128 stands for zero in the data rows.
Every row has a hidden score. In each pair, how much higher is the second row's than the first's? 10 means about the same, 20 much higher and 0 much lower. The score is a weighted sum of the row's numbers plus the product of two more (or one squared), each taken from its middle value.
"139 147 133 130 115 108 117 142 154 130 109 106 105 129 111 113"
"134 122 116 106 163 154 146 117 122 144 196 159 129 159 188 126" -> 14
"134 138 155 130 152 168 151 163 141 142 143 132 137 122 103 167"
"98 108 103 85 121 103 184 120 118 139 138 122 146 124 112 121" -> 9
"67 154 120 145 170 148 123 155 112 131 120 101 133 96 108 128"
"130 114 177 139 123 148 156 130 137 141 114 105 148 134 113 126" -> 9
"144 98 130 108 155 122 136 106 158 150 181 148 110 94 146 96"
"128 174 96 145 134 92 68 140 94 151 129 168 147 165 104 121" -> 4
"131 109 143 125 115 126 147 108 105 102 116 128 118 137 99 117"
"123 92 103 117 142 117 118 97 115 130 154 149 124 134 133 127" -> 10
"113 137 131 155 131 68 143 129 174 198 142 120 151 118 162 135"
"67 139 108 108 99 144 122 126 110 101 110 171 141 138 122 98" -> 10
"144 137 101 123 152 141 151 110 167 194 181 67 123 139 146 119"
"114 115 106 113 143 135 137 116 108 131 193 145 124 147 164 133" -> 11
"117 129 98 108 131 144 131 127 128 110 105 126 122 124 106 106"
"165 105 97 96 111 141 136 135 129 154 109 93 99 112 129 135" -> 10
"109 154 111 129 108 124 129 114 152 130 135 116 158 123 148 144"
"129 180 133 157 109 151 149 111 179 162 131 124 179 137 177 172" -> 8
"124 103 110 136 117 104 128 148 125 85 68 144 125 142 107 101"
"141 139 141 132 145 118 142 153 93 117 129 169 123 123 129 128" -> 12
"118 123 111 126 142 86 123 135 166 118 144 113 91 119 128 118"
"110 121 66 122 127 90 109 126 115 90 132 112 107 121 102 128" -> 10
"136 140 131 129 144 144 123 134 128 124 145 89 141 66 116 130"
"112 102 126 142 88 102 109 93 86 120 75 126 102 119 89 152" -> 6
"153 146 135 138 140 147 122 122 129 123 119 76 133 145 128 125"
"119 82 156 101 138 129 166 153 124 107 68 113 109 147 120 67" -> 15
"111 130 108 103 141 151 133 121 126 106 105 124 126 124 112 111"
"113 125 126 123 124 128 129 115 130 153 68 109 135 114 119 136" -> 8
"106 143 138 143 108 136 118 135 141 113 119 114 115 122 121 113"
"113 111 110 122 144 125 142 107 121 121 150 121 143 148 137 67" -> 12
"120 111 107 129 154 133 143 112 117 125 142 121 153 163 132 141"
"117 166 131 145 103 136 149 97 177 146 137 127 185 151 189 169" -> 14
"115 105 87 111 167 116 179 134 123 135 174 160 108 169 165 140"
"109 124 128 124 121 93 105 126 117 92 131 112 106 118 70 67" -> 4
"135 125 110 118 114 107 111 84 130 99 140 133 120 127 165 137"
"118 124 154 103 104 86 159 175 130 99 114 142 139 150 120 108" -> 10
"85 170 115 113 97 68 141 110 155 139 141 123 155 141 168 161"
"137 146 158 135 123 189 150 174 172 153 142 114 110 137 127 148" -> 4
"171 141 158 126 128 104 159 156 81 105 138 155 137 136 115 106"
"124 161 129 116 148 154 142 80 137 133 152 124 128 121 115 146" -> 10
"156 151 120 144 132 159 110 164 86 85 127 145 133 109 116 111"
"128 101 176 149 119 141 165 136 142 145 116 67 165 138 120 124" -> 9
"117 151 130 135 107 163 130 130 148 118 131 105 98 138 127 120"
"119 161 128 156 158 157 67 142 145 110 164 152 116 114 92 150" -> 11
"67 150 135 143 130 155 174 128 161 165 117 91 130 95 173 133"
"116 119 106 120 104 130 135 133 113 111 103 127 140 138 101 106" -> 8
"109 108 100 112 121 98 120 128 146 137 172 125 124 104 141 136"
"160 150 138 115 122 116 114 128 104 142 116 165 134 144 106 131" -> 5
"118 125 135 124 121 96 110 124 118 94 129 103 116 125 95 125"
"160 158 132 119 89 125 119 143 157 133 122 97 99 147 99 132" -> 13
"153 120 106 122 170 126 127 111 154 180 162 182 116 144 119 102"
"113 95 106 119 140 98 126 111 86 133 123 131 109 85 164 108" -> 5
"146 142 131 118 133 119 129 153 103 107 127 178 150 144 134 109"
"161 141 116 120 159 152 112 138 104 110 175 142 156 168 122 162" -> 11
"162 80 111 93 142 122 124 103 122 139 100 136 102 106 101 67"
"121 159 108 67 91 157 140 128 161 124 124 119 97 114 132 145" -> 10
"148 149 117 148 167 143 124 162 115 131 135 114 119 99 111 123"
"138 175 125 142 115 168 115 137 197 190 158 135 150 135 166 164" -> 12
"112 92 119 67 135 121 132 110 115 146 176 138 103 131 136 120"
"117 122 123 135 114 121 118 111 137 152 145 119 119 100 141 129" -> 11
"130 70 114 156 135 148 121 106 188 85 133 120 171 121 172 175"
"111 100 155 117 116 107 156 162 131 108 105 155 120 128 100 72" -> 9
"93 126 132 130 134 119 115 107 99 87 140 109 69 110 114 121"
"123 105 148 116 138 111 130 152 122 115 101 150 113 128 102 103" -> 8
"142 84 66 125 169 136 137 108 115 120 165 130 143 156 90 166"
"151 142 120 146 168 140 121 153 118 132 127 113 123 112 70 131" -> 10
"89 145 128 132 101 142 67 131 142 100 127 120 117 99 114 106"
"120 160 118 128 119 120 117 122 141 105 108 103 116 124 93 105" -> 5
"148 130 142 130 135 130 126 152 105 104 137 170 141 142 128 114"
"130 150 137 117 138 147 130 134 130 129 150 117 124 115 120 139" -> 10
"125 103 93 141 101 105 126 113 107 107 130 125 132 102 118 133"
"118 154 121 133 132 158 129 134 125 138 147 112 141 125 106 144" -> 9
"156 133 151 136 149 122 127 158 102 103 147 185 142 134 125 106"
"157 98 147 126 124 102 143 149 132 106 153 128 119 121 125 119" -> 9
"132 109 95 119 147 108 67 103 115 85 143 152 129 133 132 123"
"117 150 166 139 130 117 111 124 129 128 93 117 143 112 169 134" -> 8
"140 139 114 129 130 95 116 141 105 131 119 169 138 155 100 128"
"150 146 163 140 123 185 151 170 169 146 146 123 106 147 124 139" -> 12
"126 105 143 116 134 108 128 154 121 111 101 146 111 129 105 101"
"123 141 158 127 112 146 145 181 170 145 127 144 108 126 136 131" -> 10
"67 111 120 141 71 115 135 125 147 143 68 138 134 66 127 137"
"150 146 130 129 111 149 67 80 163 172 124 106 131 97 177 139" -> 11
"103 101 146 125 105 124 115 104 105 113 99 112 129 131 101 143"
"88 124 102 118 134 133 131 110 98 131 151 139 135 164 128 161" -> 10
"126 147 101 169 136 149 135 120 168 186 142 110 139 109 144 169"
"161 157 125 120 118 156 145 149 130 136 136 91 137 89 110 134" -> 12
"129 130 144 137 131 153 118 154 138 135 120 135 146 126 163 190"
"116 153 109 153 98 168 138 122 141 120 154 120 123 131 117 121" -> 11
"129 142 123 138 124 125 138 139 169 165 68 136 147 150 150 128"
"134 185 150 141 168 153 86 99 118 126 145 92 133 138 123 101" -> 12
"145 123 202 140 116 124 144 118 86 138 130 115 124 113 144 128"
"119 137 128 156 105 101 140 127 103 111 115 139 121 130 108 132" -> 10
"152 151 150 128 125 114 137 151 98 100 68 164 136 144 130 113"
"143 153 128 142 138 173 149 105 163 187 143 117 129 101 175 145" -> 13
"127 100 142 99 143 92 62 100 106 72 147 121 101 116 111 108"
"148 135 175 150 124 193 134 180 182 155 157 97 93 117 114 146" -> 11
"116 87 122 104 123 111 126 102 101 101 104 120 124 102 137 127"
"131 117 113 153 116 131 161 101 139 136 128 132 124 109 100 127" -> 13
"97 158 128 163 113 171 124 141 165 146 122 67 146 144 134 163"
"117 145 102 106 148 152 134 108 116 96 141 172 135 134 117 131" -> 6
"152 114 123 122 134 113 120 178 109 110 109 157 150 154 115 103"
"124 141 149 145 109 146 108 136 134 126 90 115 132 144 172 144" -> 10
"156 96 148 122 161 103 129 176 92 132 156 158 133 174 137 121"
"139 158 126 151 133 162 142 121 178 85 141 119 134 128 153 154" -> 12
"160 86 148 124 163 103 105 164 92 130 162 179 141 163 134 127"
"136 118 111 126 118 122 107 102 125 135 100 100 134 91 135 125" -> 10
"116 115 106 121 110 136 130 135 116 116 102 134 136 132 103 105"
"112 120 140 148 122 124 145 125 107 117 109 112 126 142 109 109" -> 11
"119 107 124 122 122 108 111 120 127 135 133 120 113 118 133 151"
"107 154 124 156 111 135 137 152 171 142 122 153 150 133 113 139" -> 11
"132 155 127 152 131 163 144 123 180 188 142 125 134 125 155 155"
"113 77 67 145 92 86 137 101 100 103 127 112 94 96 124 156" -> 11
"170 112 113 130 131 137 123 108 101 106 148 126 137 110 144 139"
"148 158 155 148 164 134 109 110 115 133 106 146 123 117 120 112" -> 14
"122 128 116 115 71 112 151 110 124 85 131 99 104 108 136 137"
"126 140 145 134 161 155 144 153 153 118 143 133 131 125 118 176" -> 7
"157 140 136 162 183 134 123 178 126 142 126 115 129 136 110 134"
"119 100 101 127 124 105 120 115 135 106 75 97 133 98 131 167" -> 9
"143 159 128 145 137 170 150 108 160 193 162 115 120 117 170 152"
"164 146 145 127 133 163 139 149 130 122 169 110 98 124 124 128" -> 10
"126 118 170 143 126 149 151 125 141 138 117 111 66 137 111 132"
"116 148 142 124 82 151 144 168 178 152 121 141 119 133 126 151" -> 8
"115 152 121 158 152 152 141 108 176 200 164 146 141 142 143 126"
"134 95 143 113 184 153 139 125 100 132 172 116 184 141 152 135" -> 7
"148 100 138 124 156 99 117 172 90 127 160 160 130 162 137 127"
"111 98 129 114 124 106 117 101 119 100 119 120 122 129 129 154" -> 10
"106 108 148 115 112 120 112 95 97 114 105 121 135 135 111 167"
"121 124 118 121 125 110 118 107 126 109 117 112 66 130 155 128" -> 12
"117 126 112 135 71 108 132 128 105 114 136 107 132 106 112 67"
"125 92 157 108 140 132 124 164 139 112 118 138 100 144 119 125" -> 7
"114 104 159 111 126 127 132 149 132 116 85 154 107 113 121 98"
"140 162 153 138 173 142 67 107 114 130 113 162 133 120 119 107" -> 10
"144 110 124 125 129 87 134 121 148 131 116 74 134 145 109 148"
"153 112 150 168 205 138 107 179 130 112 131 116 136 136 126 118" -> 15
"134 134 106 96 71 78 105 80 116 124 143 134 116 126 70 80"
"137 99 126 118 71 109 137 121 143 103 118 82 107 103 109 123" -> 11
"113 117 113 110 139 85 118 131 113 85 141 121 90 123 96 139"
"141 154 133 123 139 152 121 138 128 129 154 117 132 117 119 136" -> 10
"108 139 109 118 110 144 144 108 124 106 116 143 131 135 105 122"
"140 148 131 119 132 148 131 138 129 123 146 113 124 117 114 127" -> 11
"144 169 122 140 110 89 107 157 157 120 112 131 94 136 126 123"
"113 128 111 98 134 148 132 118 133 112 110 133 115 125 105 97" -> 9
"144 140 120 122 150 135 116 128 134 125 137 119 146 124 145 156"
"118 147 127 150 105 158 127 125 141 111 137 115 111 134 114 122" -> 11
"130 70 121 155 130 154 156 119 181 185 143 134 133 125 150 150"
"113 148 130 134 95 137 126 130 135 115 118 120 114 119 119 107" -> 9
"132 127 145 126 132 124 128 132 127 124 114 94 103 115 171 127"
"137 141 126 120 142 158 142 146 137 126 149 117 133 115 120 133" -> 11
"141 134 115 128 148 147 145 111 165 195 181 146 124 142 148 126"
"108 126 111 117 130 68 135 137 144 107 68 104 112 147 123 122" -> 6
"111 156 137 126 94 131 138 131 142 119 117 116 120 133 121 123"
"131 145 122 129 126 119 110 124 140 133 111 103 139 148 180 148" -> 10
"123 122 99 67 166 85 135 71 132 117 103 145 129 125 123 139"
"110 126 125 135 118 133 140 125 110 85 120 118 134 66 113 113" -> 13
"137 158 128 153 138 165 148 120 180 186 146 126 138 124 153 151"
"135 145 117 127 113 110 129 149 154 131 110 86 113 135 123 130" -> 11
"120 106 114 114 134 115 125 110 121 127 120 100 118 122 132 123"
"154 95 143 118 153 97 131 168 96 137 154 159 132 171 130 126" -> 10
"134 100 90 132 98 116 109 111 101 97 68 131 138 103 121 138"
"112 101 130 109 113 113 117 117 114 108 117 114 120 104 124 156" -> 11
"151 100 147 117 154 107 126 166 94 141 153 154 136 175 138 129"
"128 145 124 133 71 124 137 133 169 168 138 140 148 147 153 126" -> 16
"124 114 106 104 141 137 149 122 115 138 197 152 130 173 153 136"
"144 134 117 106 132 160 128 136 133 108 100 107 135 132 111 121" -> 9
"117 123 103 67 104 126 121 129 121 112 95 129 130 129 98 118"
"120 121 114 92 150 138 145 120 117 143 185 151 124 155 166 132" -> 9
"120 119 155 143 164 96 88 156 90 137 181 156 134 128 154 98"
"125 154 131 122 99 135 133 126 144 124 68 129 117 111 123 99" -> 7
"136 159 132 129 113 103 118 142 161 132 120 107 114 138 113 127"
"137 150 127 127 116 104 121 145 152 125 117 97 120 137 111 126" -> 10
"98 105 129 102 112 115 120 101 114 108 113 98 127 91 118 149"
"167 151 162 110 164 115 117 102 86 126 116 151 95 107 89 119" -> 13
"138 145 123 146 123 116 145 135 86 177 136 145 136 151 150 130"
"67 139 146 164 167 139 98 121 99 133 119 166 153 118 108 67" -> 18
"135 120 190 135 132 169 143 124 151 144 125 128 133 139 104 123"
"127 99 154 99 135 132 144 170 132 116 114 130 95 139 123 119" -> 9
"118 145 123 139 111 125 138 116 117 119 115 134 66 140 112 119"
"97 161 125 153 134 68 125 109 170 142 110 138 198 150 140 114" -> 8
"91 145 108 113 110 111 97 122 122 135 98 84 122 106 171 171"
"151 147 133 136 107 144 165 136 157 168 123 104 125 109 170 137" -> 4
